The rows of M fall into 4 groups, which share some directions, and each row is roughly a mix of its group's hidden directions.
M, 124 rows:
[[ -3  20  30 -53 -22 -16  -8 -11 -43  24]
 [ 10 -17  37   4  21  25 -61  -9 -21 -20]
 [ 39  -5   6  28 -28   8  24 -57   4 -21]
 [ 20  27  -5  47  41 -41 -11  -7 -25  -3]
 [  8  -6   1  30  26  -7  63  40  -5  16]
 [ -7  -2 -10  -9   9  -8 -59  15  39 -43]
 [ 12  -2 -30  42 -43  -7 -15 -38  14  30]
 [ 13 -65  20  -8   5  31 -24  -1  30  12]
 [  5 -34 -52 -10   1   8  25  27  45   9]
 [-26  27  -4  12 -40  50 -18 -37   2  -8]
 [-43  20  -4 -26  35  19  51  10  12   9]
 [ 31  69 -11  -1 -17 -16  16 -25  -2 -14]
 [-56  -3  14   8   6  -9 -12  16  55 -23]
 [ 22 -58  11 -28  -6  37 -13 -17 -25  17]
 [ -2 -25  38 -43  38  17  14  33  -2 -24]
 [ 11   4 -62 -25   4 -38  -8 -34   3 -17]
 [ -9  23  49 -45   2 -12  -1  42 -18  12]
 [ 25   8 -33  57 -31 -12   6 -14 -26  19]
 [ 23 -32  12   6 -39 -22 -47  11  24 -29]
 [ -3 -29  -1 -30 -40 -22  15 -29 -23  45]
 [ 12  39 -36  27 -30 -48  20 -11  -8  -8]
 [  6 -17  39   1  28  20 -45  -5 -40 -27]
 [ 38 -18   9 -38 -15  49 -26  17 -13 -21]
 [ 22 -22 -42  29  23 -33 -11 -16  44  -2]
 [  8  -5 -14  23 -56  -2  -7 -34 -38  29]
 [ -1   8   0  40  24  46 -24  -3  31 -40]
 [-51   6  21 -29   2  28 -24  23 -40   4]
 [-13  20  39  -8 -20 -44 -35  37  16  -8]
 [ -4  51  14 -25 -31   7  27  -7  -9  46]
 [  1   2 -25   0  18 -27  56 -35 -29  25]
 [ -8 -10 -10 -36  -7  44 -29 -37 -41  10]
 [ 31  45  -4  25   2 -23  12  -6 -31 -47]
 [  5  39  23  -7 -11 -26  42  52  -2   4]
 [-64 -39  -6  13 -15  -2 -19 -24  22  11]
 [ -2  42 -36  41 -33 -24  -3 -19  -1  26]
 [ 19  26 -54  32 -28 -34  -6 -16  11 -13]
 [-25  21 -33  31 -10 -26 -10  -2  53 -25]
 [ 32  11  21  60   3 -16  -1 -32 -31  -6]
 [ 24   4 -18  -6  -6 -43 -11 -59  -3 -32]
 [ 21   3  -1 -26  20 -32 -60  13  -3 -34]
 [-35 -26 -32 -17 -11   1  27 -24 -24 -48]
 [ 27 -39  15  12   9  27  28 -21   3  53]
 [  9 -39   1 -23 -39  30 -20  40  29  -1]
 [ 19 -23  38  18  -4  -7 -42   2 -44 -32]
 [-11  16  14   6  33  55 -33 -34 -18  15]
 [-11 -18 -23 -21 -32 -23 -32   2  58   5]
 [  3 -57 -16  28 -12  -8  33   7  41  13]
 [-41  15 -24  19 -10 -63   9   3  15 -17]
 [ -6  57  12  26   3 -42   4  28 -25  10]
 [ -2 -54 -23   5 -19 -15 -27 -29 -12 -42]
 [ 46  -9   7 -10   1  32 -54  31   3 -13]
 [-62  14  -5   9 -28 -46  17  -3   1 -13]
 [ -9  23   2  21  26  36 -46 -39 -26  12]
 [ -1  36  39   9  19  44  23  -1 -41   9]
 [  8 -62   8  -7  34  22 -17 -18  29  17]
 [ -2   1 -51 -30  -6 -26  11 -55   4 -10]
 [-32   3   6 -38 -41 -38   6  -4  41   1]
 [ 18   6  28 -22  61  34   9  26  13  -1]
 [ 18  34 -22  34  -4 -54 -31   8   1  18]
 [-19  35   0 -35  27  19 -32  22 -45  -7]
 [ 26 -22   7 -34  22  46  41 -20  20 -10]
 [-30  15 -37 -34  59  -3   8   1  15   0]
 [ 10 -54  -8  -1  -7  58   1  17  17  21]
 [ -5 -12  24 -35 -11 -27  -4  42  14 -52]
 [ 32   4  23  13 -42 -37  22  41  16  13]
 [ -6 -15   3 -13 -66  -8  14  18  28 -37]
 [  4  62 -11 -17 -36  11 -14 -37  13  10]
 [ 19 -41  13 -49   0   5 -17  29   6 -42]
 [ 24  -2 -61  33  38   6   6  10 -17  14]
 [ 19  36 -15  17 -60  10 -32   9  -2 -21]
 [ -6 -28  -3  16 -38  31 -38 -43  -5 -25]
 [ 59 -31 -45 -19  14  -7  -2 -13 -10 -10]
 [-22  27 -10  -9  22  29  61 -28 -17  -3]
 [-27  12 -24  26  -1  22  49 -14 -15  45]
 [ -9 -62 -18  21  11  20 -18 -35 -26  -4]
 [ -4 -18 -38  18   4 -15 -20  20  62 -21]
 [-34  42   5 -34  39   4  23  34  -2 -13]
 [ 43 -15  37 -12 -12 -35  16 -17 -28 -35]
 [-14 -31 -20 -37  -7 -30  23  24  20 -46]
 [ 21 -18  -9  14  37 -45  16  37 -10 -36]
 [ 30 -36  -7   7 -55  43   8 -13   3  -7]
 [ 13  28  -4 -32 -24 -36  23 -20 -44  27]
 [-29 -55  16 -28 -31 -12   7 -17 -33   7]
 [ 21 -59  32  -5 -13  39 -17 -14  19   3]
 [-18 -79 -16  12   7   7 -17 -11  -5   6]
 [ 36 -33  -9  12 -16 -44  44 -21 -15  -3]
 [-34  17 -13 -53  17  37  -2  35 -13   3]
 [-23 -17  11 -52  25  20  33  24   9 -32]
 [  7  21  10  39 -48  26 -37 -29   0  14]
 [  7  57   4  17  24   8 -32  37 -27  14]
 [ 29 -44  38  16  21  27 -11 -20 -29  23]
 [ 18 -15 -16  31 -66 -11  -6 -20  26  14]
 [  2  -3  43  45  -9  -6 -35  18  43  11]
 [ 25   8  36  -8 -20  17 -40  37 -19 -38]
 [-21 -68  -7  14  10  23 -36  -8  13  -9]
 [-56 -35  20 -12  -8  21  19 -22  33  -3]
 [-17 -25  34 -17   6  34 -30 -24 -49   5]
 [ 15  21  -5  22   0 -39  53 -16  26 -33]
 [ 14  25  -8  -2  29  60 -32   9 -24  23]
 [ 29  -7  30 -20  24 -12  21  12 -57  27]
 [ -5  41  45   5  29  44  -4  17 -20 -15]
 [  5   4 -21  24  27  21 -42 -44   8  40]
 [ -1  32  -7  23   3  32 -50 -33  16  31]
 [ -5 -62 -21  35  33  -1  -3  18  12 -20]
 [-15 -37 -51   4 -10 -29   8 -36  28 -14]
 [-22 -11  11 -48 -25   0 -56 -22 -11   9]
 [  0  44 -23  25  17  -6  56 -18 -23 -13]
 [-16  18 -52 -10  28  33  38  21 -14  13]
 [-14  12  -9  -2 -23  39 -49 -41  29  -5]
 [-33  33  34 -24 -25  17   8 -36 -37   0]
 [  3   8  30  -8 -38 -51 -11 -36  17 -25]
 [  6 -23  -8  52  -3 -16 -39 -20   7  43]
 [ 17 -47  18   4   7 -22 -35   1 -33 -42]
 [-10   0  39 -13 -23  31  33 -20 -43  30]
 [  4 -14 -12 -11 -53 -28  36  26  36 -12]
 [-28 -13 -33  13 -26  33 -43 -19  34 -10]
 [ -2  21 -21 -41 -14 -21  32 -33  13 -45]
 [ -6  16  30 -37 -35 -15   7  30  44  24]
 [ 43  -9 -17  40   0 -19 -37 -32 -29  -1]
 [-21  47   8   1 -16 -18   3  34  29 -46]
 [ 29  31 -12  23   9 -30  58  24   8  -4]
 [  9  11  13 -18 -19   3   5  66  25 -38]
 [-25  40  49  -2   5  -3  30  20 -35  19]
 [-16 -38 -50  15 -19  -3  17 -18  16  43]]
Here is one row of each group, with its name. Which group are the others in?
[ 16 -33 -11   5  24  55 -26 -22  30  19]
E
[ 14 -49  47  25  20  19  22   5 -17 -21]
R
[-21   6 -28  -4 -24 -26  64   4 -22 -19]
A
[ 48 -34 -20  -1 -18 -24 -36  -9  23 -29]
D

[ 23   4 -34 -17  14  -1  19 -57 -12 -39]
D
[-12  56  -8 -15  19  -1  33  27  26  32]
A
[  1   2   3 -31  17 -47 -40 -45   0 -21]
D
[-16   3  -9  27  -1  56  17 -37 -21  35]
R
[  3 -10   2 -19 -37 -23  45 -12 -14  52]
R
[ 22  -1 -45  18  -8 -11 -48 -16 -40  18]
D
[-19  39 -30   8   5  27  32 -25  13  46]
A
[-23  24  12  17 -19 -13  25 -20 -51  42]
E
[ 10  32  31  22   8 -40   8  45  17 -31]
D
[ 25  78   9  -4  -7  -8  19   3   5 -13]
R
[ -2 -55 -10   8 -14 -50  13 -32  -9  19]
E
[32 30 43 20 -9  3 11 29  5 47]
A
